In the rows, 128 means zero.
Each named move below is a turn or a mirror, shown by a few rows before and after it. Which moves, in which order, take the first row of each later pair to the second? The first pair is answered.
X (before -> after):
[137 139 161  94 206 113  76 103 117  93 175 112 189  77 181 132 105 113
  95 196 131] -> [122 137 151 138  97  87 149 102 154 187 139  66  92 114  30 139  64 135
 179 107 129]
[ 97 160 166 124 128 130 153 155 154 160 117 120 133 131 127 122 140 125
 118 115 128] -> [100 161 165 121 143 133 140 157 147 146 124 125 146 121 149 120 146 123
 105 124 127]
[120 124  79 122 162 129 113 121 120 129 143 109 153 107 179 116 132  96
 101 153 117] -> [111 119  80 143 105 117 148 121 141 178 126  87 105 124 103 120 114 109
 141 113 117]
F (before -> after):
[ 98 114 137 116 135 122 186 141 115 137  79 113  83 118  95 134  89 121
 136 145  79] -> [ 87 123 153 102 148 129 182 154 107 128  75 136  87 116 106 128 114 128
 118 155  89]
[124 112 144 102 201 169  99 155 123 102 160 183 156 126 183  98 190 158
 106 143 132] -> [163 103  98 126 184 155 102  92 139  97 194  99 168 120 205 107 128 130
 118 143  99]
[ 93 139 160 102 114 133 130 162 106 149 102 128 107 136 104 124 133 149
  74 114 142] -> [101 145 154  95 132 130 117 145  94 129 119 110 126 124 144 123 122 132
  55 139 133]
[134 133 111 141 129 114 146 114 132 121 141  82 130 113 122 137 101 118
 137 117  99] -> [124 131 128 143 114 116 156 139 139 143 117 113 110 122  90 135 119 133
 156  99 115]
W (before -> after):
[137 114 117 126 134 136 116 122 123 127 124 124 133 121 126 133 113 136
 143 130 135] -> [130 117 128 122 133 138 117 133 118 129 120 139 130 123 121 130 125 140
 142 128 139]
[137 131  99 135  95  99 171 103 145 138  88 153 128 151  87 122 105 114
 160 126 172] -> [139 132  93 136  96 101 169 101 146 140  92 145 127 151  86 126 100 113
 159 127 170]
[141 106  77 149  91 133 123 107 143 149 114 144 136 127 129 131 138 112
 196 111 180] -> [135 110  84 143  95 138 127 118 143 153 110 159 134 130 128 132 146 117
 199 110 189]
[106 133 127 133 128 125 135 142 141 147 132  96 127 145 102 124 122 148
 135 143 101] -> [104 134 129 132 131 125 136 144 143 144 130 101 127 146 100 123 126 152
 132 141 107]
T (before -> after):
[133 118 127 113 181 153  96 125 131  88 143 156 177  99 200 124 135 128
 103 157 132] -> [152 110  94 131 160 143 103  92 144  93 156 114 174 101 197 129  99 118
 125 149 119]
[152 112 165 131 133 103 165 110 156 122 138 103  99 131 116 100 100 112
 106 127 137] -> [139 120 183 118 142 106 162 131 149 119 130 121  93 132 112 101 117 121
  91 131 145]
[108 149 134 162  89 142 143 106 150 133 171  78  93 136  76 136 102 127
 131 126 132] -> [ 79 165 172 145 105 144 139 144 130 128 156 118  84 136  78 129 137 139
 103 136 146]
[170  89  73 147 127 128 111  78 156 114 157  97 163 114 163 144  90 106
 166 129 112] -> [126 130 109 154  99 103 139  84 123 135 157  38 111 123 122 141  70 101
 115 141  96]
S (before -> after):
[177 116 126 110 157 154  82  87 158 108 133 133 115 129 139 142 130 133
 172 129 122] -> [175 122 125 111 158 152  79  78 152 101 141 113 118 124 145 143 125 127
 161 135 114]
[106 136 147 132 105 126 142 146 127 151 103 136  95 128  85 114 135 142
 126 113 138] -> [116 134 135 138  98 119 141 130 128 153 107 109  93 127  86 117 118 135
 125 112 127]
[113 141 131 160 108 107 163 131 104 124 129  88 120 165 105 121 125 131
 115 123 138] -> [102 145 146 152 122 111 155 144  96 117 126 103 124 163 115 118 139 133
  98 133 140]
[184 140 107 166  99 130 135  95 132 143 135 110 144  99  89 142 117 126
 167 124 114] -> [165 164 129 155 126 123 121  95 102 123 151  89 151  92 120 137 116 115
 104 161 102]
Then:
Each pair is two moves apart.
[ 91  99 152 114 113 152 123 169 144 150  67 148 122 114  96  74 167 112
 158 131 128] -> [120  79 119 121 100 152 122 144 165 155  77 135 133 113  99  83 145 105
 190 115 120]
X, S
[165  88 101 126 130 138 119 135 171 122 119 171 162 127 108 116 134 129
 184  91 143] -> [149 100 108 137 100 124 137 136 168 146 114 142 127 136  69 116 117 132
 185  83 138]
S, F
[120 137 106 148  87 104 155  92 131 162 129  44  96 138  84 137  64 116
 129 115 100] -> [ 74 172 169 106 154 118 121 149  81 118 121 112 114 125 138 125 131 120
  37 173 121]
T, X
[101 151 113 155 116 113 135 117 114 146 128  67  92 152 107 133 124 145
 100 136 134] -> [ 98 135 125 142 127 130 129 155 124 153 102 144  94 158  91 130 166 164
 125 120 161]
T, S
[130 118 127 129 161 130 113 111 108  87 136 149 150 105 153 150 146 119
 132 153 116] -> [112 118 140 127 144 133 127 139 114 108 111 179 126 119 115 147 166 132
 148 129 127]
F, W
[105 135 162 127  98 113 145 163 114 136 114 129  96 132  96 132 139 126
 127 124 136] -> [119 139 151 128 123 112 126 133 100 101 143  99 128 117 154 129 121 110
  94 155 119]
F, F
[150 126  96 125 121 116 125 108 141 132 143 107 144 125 135 129 103 133
 145 131 118] -> [115 156 138 110 135 116 131 132 111 127 136 120 130 126 131 123 128 140
  96 153 121]
T, S
[136 115  97 131  96 121 149 115 149 152 122 122  99 140  95 138 122 136
 162  99 139] -> [ 99 144 147 108 125 125 138 155 119 140 112 154  93 136 107 127 163 142
 106 126 148]
T, F
[ 98 137 169 115 119 140 122 163 104 130 114 166 134 152 119 125 152 144
  98 131 122] -> [158  95 104 134 119 146 116 118 143 120 128 150 172 147 140 133 121 133
 164 107 115]
T, T
[118 108 163 123 161 146 100 151 118 134 167 173 125 140 171  91 136 125
 108 127 146] -> [157  84 114 142 139 138 105 114 149 137 178 139 135 143 166 101 103 118
 154 104 133]
T, F
[181  92  62 159 111 139 130  93 159 143 147 101 144 123 132 135  93 120
 187  99 117] -> [ 97 143 168 114 155 146 121 191  98 134 105 195 115 124 122 120 186 144
  93 138 150]
S, W
[ 85 135 133 121 166 118 117 138 112 121 135 132 117 122 155 144 135 114
 106 152 117] -> [116 110  99 127 167 121 112 118 134 114 142 131 138 118 170 145 123 109
 139 142 113]
T, T
[130 150 154 159 105 126 126 117 144 121 108  80 115 144  96 129 109 160
 107 109 118] -> [125 150 169 148 115 134 126 140 141 120  90 125 115 151  87 126 139 173
 116 105 133]
T, S
[142  95  88 152 116 137 118 106 110 118 124  97 125 127 114 132  89 116
 146 124 121] -> [ 97 128 138 135 127 132 116 140  77 115 117 108 103 126 115 125 116 122
  86 152 127]
T, S
[140 100 129 119 121 125 108 125 148 134 110 174 138 124 120 136 150 138
 172  79 123] -> [149 112 112 128 124 112 103  82 136 114 146  95 148 117 152 136 108 114
 136 110  94]
W, S
[109 110 115 186  63 116 153 115 156 163 122  80  86 153  78 155  97 125
 185 111 124] -> [ 62 131 179 148 106 135 136 188 119 151  94 177  88 149  88 141 177 146
 139 134 160]
T, T
[162  56 111  96 156 170 104 115 155 114 161 170 157 123 173 113 114 124
 174 110 149] -> [143  76 120 125  84 137 153  99 153 167 158  94  90 142  92 113  71 125
 175  85 125]
X, T
[108 134 140 143  96 121 139 173 130 171 111 132  74 148  67 116 119 166
 154  85 133] -> [111 132 152 107 173 145  84 192 111 108 125 190 138 126 160 105 164 161
 114 133 147]
T, X
[ 88 141 155 119 129 138 127 170 119 125  90 162 116 121 120 136 157 147
 104 114 151] -> [135 114  95 153  92 126 142 109 155 138 112  92 124 123 112 150  93 131
 159  91 125]
S, W
[119 105 108 137 134 121 152 113 118 115 113 139 128 132 115 121 138 141
 133 112 140] -> [111 115 117 140 129 110 159 108 114 118 117 116 122 137 110 121 130 138
 114 123 133]
S, T
[121 124 122 146 130 129 112 113 117  82 126  78 157 113 189 149 114  94
 132 168 103] -> [103 135 133 161  81 115 142 124 122 125 110  54 107 129 120 152 100 102
 141 140 100]
T, X
[152 120 104 108 165 129  68 105 118  91 155 134 166  98 207 133 121 128
 103 159 129] -> [142 124 124  98 169 137  66 126 115  94 141 164 163 100 201 130 143 135
  96 162 137]
T, S
[140  98 139 159 118 125 130 126 167 146 111 140 146 124 102 119 120 121
 162 108 129] -> [137 115 138 154 134 116 118 105 149 121 138  96 161 111 143 118 103 102
 116 143 111]
S, X
[ 74 123 111 101 151 118 111 125 138 137 106 150 113 152 167  87 177 120
 123 148 123] -> [105 104  74 115 135 117 117  89 159 139 118 113 122 150 173  96 139 110
 158 139 112]
T, T
[135 149 126 142 109  95 139 119 143 173 153  73 118 123 118 126  85 136
 143 141 116] -> [144 136 116 144 113 101 134 115 149 168 151  80 127 125 122 125  84 134
 153 136 116]
X, F
[146 124 100 143 118 124 130  83 142 113 158  82 144 126 153 133 104 122
 128 134 114] -> [140 108 118 122 135 143 126 136 153 124 117 186 146 132 130 129 163 149
 161 114 150]
W, T
[127 126 125 122 154 131 122 139 131  85 143 156 147 138 152 108 147 130
 114 159 161] -> [120 125 137 120 146 134 130 154 135  93 129 173 137 140 132 107 159 138
 124 152 170]
F, W
[134 134 131 132 134 131 132 143 142 140 108 153 141 147 119 138 147 138
 139 112 125] -> [144 132 114 144 121 118 137 113 145 136 122 101 146 144 131 140 116 128
 138 115 110]
T, S
[139 141 121 151 127  94 119 112 162 140 143 101 125 151  91 124 105 118
 131 128 141] -> [127 157 140 144 136  92 116 120 145 131 145  95 120 147 100 119 110 112
  97 143 138]
S, X
[117 135 151 112 140 125 126 154 127 120 113 174 131 127 121 121 159 140
 126 129 144] -> [133 145 130 132 126 108 130 108 120 115 148  86 130 121 134 125 101 119
 104 144 109]
W, T
[135 123 105 127 122 113 134 125 126 132 152  90 129 133 130 118 121 123
 136 136 113] -> [123 117 117 112 133 125 132 160 129 135 130 148 128 136 121 114 156 137
 153 121 135]
W, T
[124 133 136 128 110 133 161 130 127 156 118 115  97 134 114 134 150 135
 131 103 137] -> [131 129 129 132 106 133 156 118 133 157 120 110  99 135 116 130 146 132
 136  99 134]
T, S
[ 84 172 172 127 110 132 147 153 102 149 104 137  95 125  96 124 158 141
  97 128 127] -> [101 158 161 113 152 149 115 153  99 116 115 162 142 114 158 120 174 137
  88 148 138]
S, X
[144 115 111 145 172 138 138 135 150 138 111 128 103 118  83 170 141 152
 177  95  83] -> [149 112 110 137 188 143 126 137 153 125 118 144 123 110 102 165 152 148
 177 102  91]
F, T
[128 147 136 174 109 112 139 133 137 132 111  87  83 155  91 155 125 148
 117 118  98] -> [142 139 134 153 171 129 100 138 125  81 125 119 139 136 174 149 145 135
  90 152 103]
X, T
[130  91  89 151  64 117 127 116 155 171 142 123 135 132 144 126  71 122
 196  94 187] -> [ 90 111 144 111 122 137  93 174 118 139 128 207 157 124 182 110 140 134
 132 132 215]
F, F
[103 135 152 114 121  99 138 114 123 151 117 133 120 140 128 118 141 130
 142 115 140] -> [119 126 139 107 141 110 122 105 127 129 124 142 149 130 163 118 142 125
 144 128 137]
X, T
[149 124 107 134 118 128 120  94 142 122 155  99 121 110 131 118  97 125
 173 126 118] -> [119 136 139 131 103 127 135 128 140 150 130 129  90 123  88 117 117 143
 178 107 130]
F, T
[131 120 124 132 136 122 103 114 123  94 134 145 152 136 164 126 102 128
 128 129 134] -> [127 131 130 131 138 116 104 119 115  95 138 146 148 134 166 123 108 125
 114 137 132]
T, S
[119 125 138 116 141 131 117 117 111 110 125  98 131 108 147 122 126 121
  98 151 118] -> [117 118 136 128 107 127 143 120 127 143 113  90 102 122  97 131 118 126
 130 115 124]
T, X
[120 144 157 103 163 151 116 168 107 115 112 174 138 114 149 114 160 124
  93 158 134] -> [157 107 105 133 104 144 149 139 158 156 102 154 119 127  88 123 124 126
 187  95 131]
T, X
[ 85 135 188 128 133 147 145 160  86 121 103 170 123 149 142 140 158 151
 142 119 152] -> [125 127 136 149 128 127 144  87  93  99 151  71 152 137 188 150  89 123
 138 136 114]
F, F
[ 90 138 149 137 102 111 162 136 121 162 100 139  87 105  87 130 137 136
 128 127 133] -> [ 85 134 163 129 120 115 149 149 116 151  97 169  97 104 104 127 155 141
 123 140 145]
S, T
[166 108  92 133 124 136 127  97 112 135 134  88 154 106 181 108 106 102
 126 135 109] -> [139 116 113 141  81 128 161 118 116 182 105  97 102 124  98 112 114 123
 151 101 120]
S, X
[150 106 126 130 102 134 143 146 150 144 110 184 131 142  88 136 155 147
 183  93 160] -> [143 121 127 146  75 116 160 123 144 159 120 120 106 146  67 140 123 138
 169  90 142]
T, T
[104 125 157 106 144 123 128 170 122 140  94 173 118 127 107 129 176 160
 126 110 153] -> [129 124 133 108 173 117 102 116 112  97 135 111 166 106 183 129 140 129
  89 153 125]
F, W
[144 110  91 133 131 130  97 108  88 132 136  94  85 117 135 108 104  98
  94 134 108] -> [115 117 120 132 121 133 111 141  82 152 116 124  56 125  91 103 125 114
  98 119 124]
F, T
[115 140 147 128 136 120 117 128  90 118 148 118 127 122 156 126 137 124
 108 155  96] -> [116 132 138 143 101 114 142 129 111 155 130 119  99 132  99 133 129 138
 149 117 102]
T, X
[125 117 143 163 118 122 154 134 120 146 153  97 112  84 108 163 113 141
 143 164 101] -> [125 114 154 141 156 134 133 162 115 126 147 151 137  79 137 156 149 147
 132 177 119]
X, S
[111  71 113 130 136 177 142 151 130 115 130 161 128 142 172 139 139 142
 179 148 145] -> [103  76 123 131 138 180 142 160 125 119 128 163 126 143 170 140 147 144
 168 155 143]
X, F
[ 86 168 163 114 151 111 119 143  92 116 132  98 107 118 131 119 141 127
  45 173 123] -> [ 81 167 173 113 133 114 129 161  97 136 117 120  89 122 101 117 155 142
  60 154 133]
F, W
[ 75 159 166 122 133 109 116 138  94 120 137  96 112 124 139 135 129 128
  77 166 122] -> [ 76 157 173 116 139 114 113 146  93 114 134 113 114 121 145 139 143 133
  80 166 129]
F, T
[156 136 111 150 106 118 137  93 168 164 138  67 100 156  90 150 103 106
 154 102 121] -> [116 169 168 115 170 129 102 123 116 115 143 107 126 138 157 138 150 105
  60 168 130]
T, X
[153 121  87 161 130 139 156 117 168 130 126  98 140 113  97 150 138 127
 154 102 113] -> [162 116  80 156 144 143 146 115 169 119 129 110 154 107 112 146 145 122
 156 110 117]
X, F
[144  90 102 120 118 138 105  99 130 106 138  98 132 121 164 100 107 132
 170 137 126] -> [138  88 109 113 135 148  98 111 127  98 134 131 138 118 174  97 127 136
 169 143 138]
F, X
[173 138  62 123 165 145  66  90 138  63 148 103 176 138 195 116 153 116
 114 145  94] -> [124 183 104 129 130 118  94  92 104  89 150  27 117 143 147 116 132 114
  58 155  77]
T, T
[114 132 139 111 160 142 107 146 116 105 122 155 144 111 162 109 161 120
 106 153 137] -> [108 126 135 128 120 140 141 154 137 150  95 158  98 133  89 115 152 135
 153 106 142]
X, T
[128 150 129 121 149 136 132 126 105 117 147 150 139 130 164 143 151 164
 121 153 142] -> [136 145 121 123 149 138 129 114 108 114 148 144 143 130 170 142 144 159
 127 154 138]
F, S
[157 147 120 142 140 161 170  95 152 137 149 111 119 106  82 138 100 112
 146 111 125] -> [140 164 138 131 149 153 163  97 132 129 156  91 116 104  94 136 100 112
 104 138 116]
S, X
[ 97 142 141 128 136 157 131 175 100 133 104 181 109 129  96 136 189 155
 124 127 145] -> [105 144 123 151  91 135 163 141 111 160 110 114  85 136  57 139 141 149
 142 109 128]
F, X
[153 121 121 149 121 153 109 113 136 135 173  91 195 144 143 110  91  82
 103 111 166] -> [157 120 118 155 111 155 113 109 142 148 173  86 192 146 131 110  89  80
 113 103 168]
S, F
[127 141 136 135  98 128 149 151 124 153 112 149  93 136  87 139 132 145
 136 104 131] -> [160 116 106 121 147 145 114 129 128 103 142 162 156 117 173 137 132 133
 134 132 128]
X, T
[140 114 119 125 122 134 106 114 132 128 123 123 147 129 144 135 122 117
 149 118 124] -> [120 135 140 118 126 124 110 119 111 123 127 107 135 129 145 133 125 119
 110 137 118]
T, S
[140 122 125 120 163 135 105 130 140 103 132 143 160 129 171 121 151 119
 137 151 127] -> [156 115  98 142 127 122 123 104 163 127 137 105 144 137 142 127 118 116
 172 127 114]
S, T
[ 66 149 141 141 111 144 110 186 108 174  74 145  92 148  45 115 132 124
 129  91 113] -> [ 86 129 130 119 163 166  68 196 109 132  74 207 151 130 117 109 168 124
 128 112 132]
T, X
[166  91  93 140  99 159 134  85 150 152 134 127 151 110 164 125 107 117
 176 112 113] -> [149 101 103 145  78 148 150  86 148 170 131 104 123 117 130 128  93 117
 169 101 108]
S, F
[111 169 143 171 112 118 125 159 108 158 113 108 112 142 105 140 113 149
 114 107 132] -> [130 166 118 169 132 118 107 134 104 129 137  85 146 132 157 143  96 135
 101 131 117]
X, F
[121 152 118 130 133 146 104 153 161 160 103 131 106 150 100 106 140 143
 120 157 180] -> [148 130  90 138 132 150 100 139 179 160 113 125 122 151 110 108 128 137
 148 147 177]
T, T
[151 127 122  94 181 181 131 166 128  97 100 182 197  91 125 117 176 136
 123 113 134] -> [157 132  91 134 100 146 182 109 145 149 111  65 139 107  54 129  93 121
 155  82  99]
X, S
[163 116 100 135 118 130 122 135 138 132 120 128 126 121 111 120 121 125
 159 105 131] -> [160 129 103 136 115 120 123 120 129 129 133  98 117 120 115 121 104 121
 136 119 121]
W, S
[151  92 103 133 103 140 101  99 144 122 152 122 140 136 150 160  96 130
 168 114 131] -> [123 108 142 109 139 153  85 142 119 112 135 182 142 134 171 154 146 139
 133 133 149]
W, F
[145 105  72 144 130  85 120  93 167 135 126 137 142 104 137 128 141 128
 151  95 148] -> [106 127 111 145 113  76 143 122 156 159 109 143 100 116  90 124 154 140
 131  87 153]
T, F
[133 126 133 123 141 128 112 117 129 116 134 130 138 114 122 119 143 127
 112 147 120] -> [123 130 137 131 122 123 124 113 133 132 131 113 120 117  98 121 136 126
 114 139 117]
X, S
[ 87 177 136 111 129 130 128 139 134 119 160 123 116 130 140 123 127 127
  36 154 116] -> [107 163 110 133  84 124 151 115 158 148 158  86  94 143  93 133  91 125
  87 115 106]
F, F
[104 165 132 129 108 131 110 167 138 118 105 131 106 138 142 135 143 134
 116 131 134] -> [126 149 111 129 126 140  97 150 145  97 121 132 132 135 176 137 136 127
 126 140 128]
T, F
[ 95 158 155 113 112 122 133 140 111 128 110 102  98 151 102 121 126 117
  84 130 119] -> [ 98 142 158 104 130 139 122 162 118 123  92 162 112 149 106 119 160 127
 106 121 145]
X, S
[149 137  99 187 104 168 151 158  97 102 122 182 122 152 138 130 150 119
 153  63 145] -> [151 151  90 203  89 149 157 112  86  95 148  98 115 149 149 133 103  98
 118  86 114]
T, S
[146 115 112 138 154 128 107 110 133 111 148 116 152 123 172 127 122 120
 137 142 125] -> [150 116 106 141 143 125 112 103 134 117 150 101 148 124 165 125 114 122
 143 136 124]
S, T
[137 121 118 127 153 159 122 103 123 127 132 167 164  97 151 120  80 120
 138 135 126] -> [128 134 124 145 118 143 145  88 124 152 132 125 130 105 115 123  54 119
 140 130 111]
F, T
[150 105  85 131 120 151  96  96 136 101 131 119 140 156 141 128  76 128
 134 155 123] -> [124 105 114 123 113 158 110 143 135 128  93 179 112 166  92 124 116 151
 148 132 145]
F, F
[148  67 107 111 176 178 117 103 139 114 117  86 179 111 135 136 120  96
  84 114 126] -> [135  73 109 131 128 164 148 106 154 157 101  66 139 124  69 143 104 106
 110  87 121]
T, F
[103 164 156 123 151 138 120 157 117 121 126 166 137 120 137 111 174 133
  98 157 147] -> [161 119  94 147 131 141 124 120 168 127 133 159 162 123 140 118 142 128
 181 119 146]
T, S
[151 120 133 123 154 118 134 133 116 128 150 127 139 143 177 133 139 112
 120 132 116] -> [165 108 119 131 139 116 141 126 132 135 147 124 139 141 168 136 133 112
 146 119 116]
S, T
[119 119  96  95 164 144 106 139 118 113 113 180 188 107 166 113 169 123
 148 153 156] -> [144 100  53 127 107 128 137  95 152 148 118 111 164 119 122 122 111 116
 204 119 139]
T, X
[116 134 127 138  85 110 142 116 137 158 124 113 111 135  99 133 100 123
 136 111 120] -> [111 128 139 120 115 128 125 153 136 146 108 184 129 134 112 126 145 137
 143 116 148]
F, T
[ 93 148 154 131 115 127 147 147 115 137 109 144 108 133  79 121 146 136
 130 113 143] -> [130 120 110 144 104 125 144 117 139 141 119 127 124 131  83 128 118 133
 172  99 140]
T, S
[142 135 105 122  83 125 132  78 164 120 124  64 153 134 152 142  67 138
 114 125  87] -> [ 76 174 177 102  89 124 138 141 128 137  91 108 112 143 112 135 117 158
  63 135 105]
T, W
